In the data rows, 128 means zero.
Here are some points, one per row:
[ 82 134 123  92 109 128 129 121  99 167 109 132 141 121 152  91 193 128
  89 196 114  74 119  88 103 128 116 118 103 151 141  98]
[110  70 158 154 119 102  43 114 195  86 126 118 176 120 158  69  93 166
 102 121 158 134  72 193  62  97 100 120 120 156  83 142]
[102 115 123 108 161  83 179 230 128 187 163 140 156  96 151 115 160  91
  87 156 136 122 216 133 133 132 172 158 120  90 103 125]
[156 162 146  91  83 132 178 108 149 112 137 114 135 109 154 148 103 165
 162 135  91 179 120 119 102 169 198 118 156 119  79 162]
[158 116  81 119 128 169 119 115 192 106 169  72 138 163  89 184 139 150
 170 128  60 146  73 105 173 112  97 168 181  84  95 128]
[102 108 160 115 168  84 105 128 121 140 182 142  97 102 107 123 132 154
 102  87 171 129 144 102 159 102 171 132 183 136 142  94]
[117 176  74 143  65 103  91  95  97 157 119 142 114  47 115 123 116 165
 165 111  94  80 119 147 179 132 141 157 118 108 126  98]
[132 141  93 135 130 125 126 111 121 111 148 141 136 199 124 178  77 119
 106 118 175 140 127 113 129 168 158 139 118 101 143 115]
[127 150  52  91 165 174  80 126  82  63 142 164 129 117 125  90 138 154
  95  77 128 110 150  87 124 157  81  90 116 189 146 134]
[134 162 141 138 129 150 134 159 100 144 139 131 149 161  87 118  72 172
  91  97 119 124 121 169 140 193 100 151 159 159 139 111]
[117 160 138 146 102 114 194 129 157 131 116 106 114 136 147  91 104 114
 192  78 154 143 164  85 114 149  74 141 132 140 210 103]
[102 117 113 167 125 176 138 107  94 138 154 139 154 111 229 122 179  97
 145 129  91 172 100 113 182 142  69  59 136 125 152 113]
[ 83  69 124  99 132 113 111 157 105  92  99 127 123 166 149  72  86 127
  93 104 154 163 111 136 138 104  95 162 228  97 104 148]
[145 126 153  96  97 147 137 111 115 122 103  39 166  99 123  74 162 119
 134 116 123 147  98  65 157 118 166 174  89 145  87  75]
[112 154 145  58 122 127 156 124 116 130 132 188 140  77  99 130 151 132
 155 148 135 125 129 148 139 109 186 155 167 133  94 141]
[190 135 131 122 134 100 127 157  48 109 124  75 126  91 125 144 117  25
  98 104 119  81 103 128 113 158 162 128 142 120 108 154]
[138 148 178  78 189 169  86 183 177 165 176 106 164 115  99 135 137  93
 122 113 129 127 104 133 134 131 156  54 132 133 172 135]
[153 106  98 116 128 143 156 122  87 192  95 173 106  69 102 134  35 139
 148  85 133  95  93 169 117 101 121 131  95 121 130 124]
[ 95 169 114 108  99 134  87 218  70 138  82  85 139 161 108 115 130 163
 157 120 127 140 120 122  75 161 115  61 129 155  74 152]
[ 86  96 202  98 166 149  81 155 107 216 177 146 193 141 139 100 140 143
 111 113 104 143 105 128 158 152 192 151  97 108 196 199]
[ 78 112 156 100 170 160 106 152 179 120 137 129  59 104 171  91  78 147
 120 123  19  98  86 121 162  77 141 139 125 140 160 143]
[144  97 128 127 147 114 105 108 174 166 120 129 120 124 149 134 132 135
 177 208 167 116 128  49 118 172  80 219 162 128 150 158]
[117  10  74 113 126 129 133 107  93  92 133 135 143 102 147 204 107 168
 129 126 132 164 154 155 153  85 156  62 101 143 109 198]
[113 135 100  76 120  85 167  68 150  81 120  97 186  73  74 125  70  93
  90 163 161 112 141 180  72  74  54 161  96 110 155 136]
[131 103 157 124  62 149  96 149  65 115 104 138 116 111  97 107 154 145
  80 188 164 163 118 155 138  65  61  94 143  90 130 176]
[157 146 117 108 155 115 127 140 119 104  56 129 131 128 158 127 150 134
 133 102  87 134 155 151  64 136 155 149 188 106 172 140]
[107 151 130 108  92  82 131 153 131 109 186 199  89  99 124 103 139 151
 128 114 107 144  41  97 122 184 159 102 114 108 113  93]
[148 103  62  84  79 171  97 123 146  93 159 165 150 181 102  35 110  95
 201 217 136 117 146 188 118 105 143 144 106 186 122 166]
[123 141 127 135 187 164 155 120 128 138  47 170 102 160 109 109 108 161
 155 113 149 178 159 155 190 131 173 120 137 112 126  92]
[108 104 151 150 115  73  55 132 120 140 123 116 186 166 102 173 117 129
 182 159  82 110 154 119 111 107 127  96 114 111 135  78]
[171 123 120 121 147 150 130 158 115 177 127 109  89 126 148 183 133 145
 133  62  89 115 114 154  66 161  72 165 120 114 126 164]
[ 96 122 104 145 169  73  82 196 138 138 193 137  89 138 122  86 170  49
 170 100 179 147 151 124 132 120 150 123 108  62 164 201]
[179  95 155 183 106 108 148 111 120  82 143 200  81 146 147 107 166 125
 141 109 116  83 136  49 104 134 149 175 110 121 135 180]
[199  93 171 153 135 128 100 150  96  45 117 194 144 125 123 113  82 130
 146 126 130 142 130  64 164 149 106 118  90  83 110  82]
[ 87 123 119 149 158 149 113 156 136 112 105 148  98  88 133 192 140 146
 155 135 136 154 105 158 127 184 123 153 124 171 122  92]
[170 136 178 129 171 131 151 115 107 108 140 118  97 132 152 137 167 127
 109 138 139 102 165 141 154  94 141  91 146 147  55 110]
[157  99 142  88 137 120 149 119 112 116  91 140 125 133 135 114 129  93
 149 177  67 116 122 153 136 143 121  76 155 121  90 113]
[100 156 119 122 127 142 136 151 163  95 120  76  89  83 141 167 149 168
 108 108 168 106 138  84 158 140 138 141 124 151 149 158]
[173 152  98 210 154 135 123 122 158 193 135 110  89 125  71 137 142 133
 106 133  95 155 102 141  90 106 135 146 144 149  52 130]
[121  79  85 119 100 125 115 135 112 120 165 161  92 129  90 171 123  88
 106 144 177 196 118 114 115  93 151 174 148 161 162 101]
[120 171 154 128 109 148 143 102 106 141 104 170 141 187 130 151 184 147
 107 104 139 134 144 137  87  91 156 162  78 139 142 127]
[164 139 118 109 101 148 119 129 166 151 121 191 130 170 176 158 108  79
  55 125 125  62 132 131 180 103  94 130 132 150 105  85]
[ 73 155 100 119  86 102 110 102 126 143 140 144 146 187 154 162  97 110
 104 103 129  77 167 125 150 151 112 105 158 113 107 145]
[127 103 124 126 159 145  74 181 152 141 124  69 132 115 120  71 108 160
 102 102  59 133 134 117 158  42 149 120  95  39 153 126]
[176 117 147 153 144  96 169 143 135 131 138 139 203  63 139 166  94 151
 174  98 161 141  99 148 162  58  73  82 105 228 101 195]
[115 108  95 117 138 166 138  95 129 131 140 105  89 140 154 114 127 119
 109 131 153 113  86 120 122 159 163 113 175 134  92 157]
[ 92 129 221  75 150  84  67  84 122 123 122 118 110 119 109 222  87  95
 141 171  55 171 132 152  86 130 113 155 105 154 170 150]
[111  84 134 120 150  71 169 150  78 142  58  93 114 145 125 129 115  93
 142 107  88 119  86  93 179 105 110 154 141 192 122 112]
[ 58 145 107 103 145  82 173 129 121 170 179  89 112 148  73 149 161 140
 142 124 148 108 133 124 146 144 115 122  93 118  95  83]
[170 138  78 167  71 119 139 115 130 132 121  97  92 154 138 134 159 119
 134  89  97 153 195 152 116 119 182 105  83 114 163 102]
[145 184 153 118 148 190 124 104 117 123 134 123  93 130 131 115 114 184
 147 117 176 177 155 125 119  81 113 113 111 157 152  87]
[183  94 150 120 115  75 148  98 102 207 157  97 126 134 121 102 111 142
 110 156 161  78  79 141 142 144 187  61 153 125 205 150]
[125 128 147 111 104 162 144 172 151 126 116 164  97 140 131 148 144  82
 158  96 148  67 128 168 148 129  87 150  93 117  97 122]
[102  40  87 107 204 164 147 119 122 104 139 138 133 143  95  94 146 146
 147 120 145  81 156  82  93 121  88  74 113 123 127  77]
[151 221 133 179 186  91 142 107 141  96 124 162 156  81 120 115 141 145
  89 156 137 157  94 128 120 100  94  90 151  79 132 137]
[151 163 154 141 126  91 109  98 177 164 105 139  91 210 156 131 137 135
 143  90 158 114 122  68 104  91 148  88 122 132 106 135]
[102 144 128  88 127 174 173 139 142 127 122 107  97 154 150 123  92  95
 109 179 161 140  93 155 142 126  99 109  88 137 128 103]
[115 137 168 160 114 170 154 136 112 110 140 135  63 103 127 133 132  79
 141 127  97 152 163 152  58 143 137 126 155 117 116 113]
[ 71 177 121 146  97 175 144  70 150 146  48 132 132 131 108 170 160  76
 122 111 150 126 109  99 145 111 121  95 156  96 160 172]
[105  67 143 140  77 128 140 102 148 107 107 143 158 148 172 100 169 120
 134  75 169 116 127 227 135 124 143 111 116 159 145 123]
[131 129 130 186 134 169  43 119  99 138 147  91 142 115 139 124 137 118
 100 146 140 142 163 131 195 181 125 151 145 174 151 122]
[159 129  89  65 140 141 173 143 142 109  91  97 121 129 132 143 138 151
 145 153 142  91 136  66  95 130 135 121 130 115 168 137]
[205 147 112  85 105 146  87 125 144 140 141 130 131 126 167 124 135 113
 127 111 122 184 152  40  97 116 148  97 180 152 122  69]
[ 95 156 127 149 107 123 132  76 137  85 138  70 123 154 137  98  68  92
 158 165 119 161  84 117 149 166 129 153  71 107 136 103]
[121 145  90 128 145 149 173 118 140 133 130 146 209 157 120 146 141 114
 112  81 106 160  96 126  87 121 123 118 116 124 101 147]
[104 126 142 178 147 213 139  81  92 139 171 122 155 112 131 139 118 120
 155  94 132  90 118 158  75 113 158 132 174  86 126  90]
[147  71 156 132 153 104 161  54 147 161 111 115 134 103 115  80 146 124
 120 131 104 150 132 128  60 213 117 133 143  96 149  91]
[119 122 144 139 128 128 110 143 185  79 112 155 131 117  80 130 143 127
 113 137  88  86 137 122 131 143 152  94 179 148 137  96]
[150 124 103 159  88 130 155 208 125 102  97 132 124 150 167 167 145 162
 111 131 137  96  68 135 104 134 140 170 102  93 180 103]
[113 136 184 115 112 126 125 104 112  90 154  78 133 151 151 121 118 155
  91 102 124  86 119 112 109 142 105 158 124 103  76 116]
[ 92 192 111 173 127 125 178 113  74  93 123 104 134 163  88 111  55 108
 135 179  90  87 146  82 145 134 145 142 119 139 141 153]
There is one direction along which these points spread out most. For each point below, how far along it does it lie, from 0 to 99? 50 is the average, and the first point above lies past it. One standard deviation of the points above along it is 16.
[113  80 199 165  81 138 142 179 116 146 106 120 118 111  17 162 172 174
 124 142 140 127 101 120 149  99 118 121 154 112 130 135] >> 43
[112 122 131 218 103 155 175 182 159 121 161 115 158  98 145 131  91 142
 132 155 129  83 182 114  81 110 154 111 189 158 137 114] >> 54
[115 133  86 190 159  92 136  97 109 124  91 138  98 118 153 113 114 172
 101 218  93 142  96 162 100 107 127 136  80 168 105 157] >> 35
[ 72 147  97 153 119 159 119 120 172 155  27 125 153  95 111 105 120  88
 149  84 161 105 144 109 125 162 181 189 124 142  78 170] >> 60
[129 151 126 132 187 117 106 135 129  58  84  70 101 115 163 165 151  82
 191 161 154 104  91 167 139 131 138 136 124 104 147  93] >> 55
[147 150 115 112 134 113 118 153 105 138 152 144 170  97 210 141 149 149
 196 142 160 132 144 144 120 106 111 149 122 126  90  93] >> 45
[124 122 124 157  67 123 136 140 171 169  99 148  91  80 105 127 103 133
 120 115 149 133 193 154 142 194 132  86 113  85  91 148] >> 55
[134  82 177  98  99 123 130 125 153  90 188 131 103 166 109  73 159 106
 127 109  50 183 141 167 185 104  59 126 116 175 153 210] >> 22
[190 150 141 102 164 126 131 127 153  79 132 116 136 124 104 130 142 141
  75 146 129 102 143 156 142 217 145 167  51 124 142 122] >> 60
[ 87  97 133 130 147 116 133 141 171 125 111 127 127 138 171 141 124 107
  53 134  79 206 138 128 165 111  83  92 116 136 130 104] >> 37
[129 117  51 134 130  78 136 129 126 109 137 150 147 121  91  93 196 125
 108 104 116 166  92 192 143 105  78 138 178 185 163 126] >> 29
[131 164 133  88 152  79 134 124  92 120 155 119 114 142 165 125 159 197
 147 142 159 133 124 153 156 129 116 174 194  74 105 156] >> 55
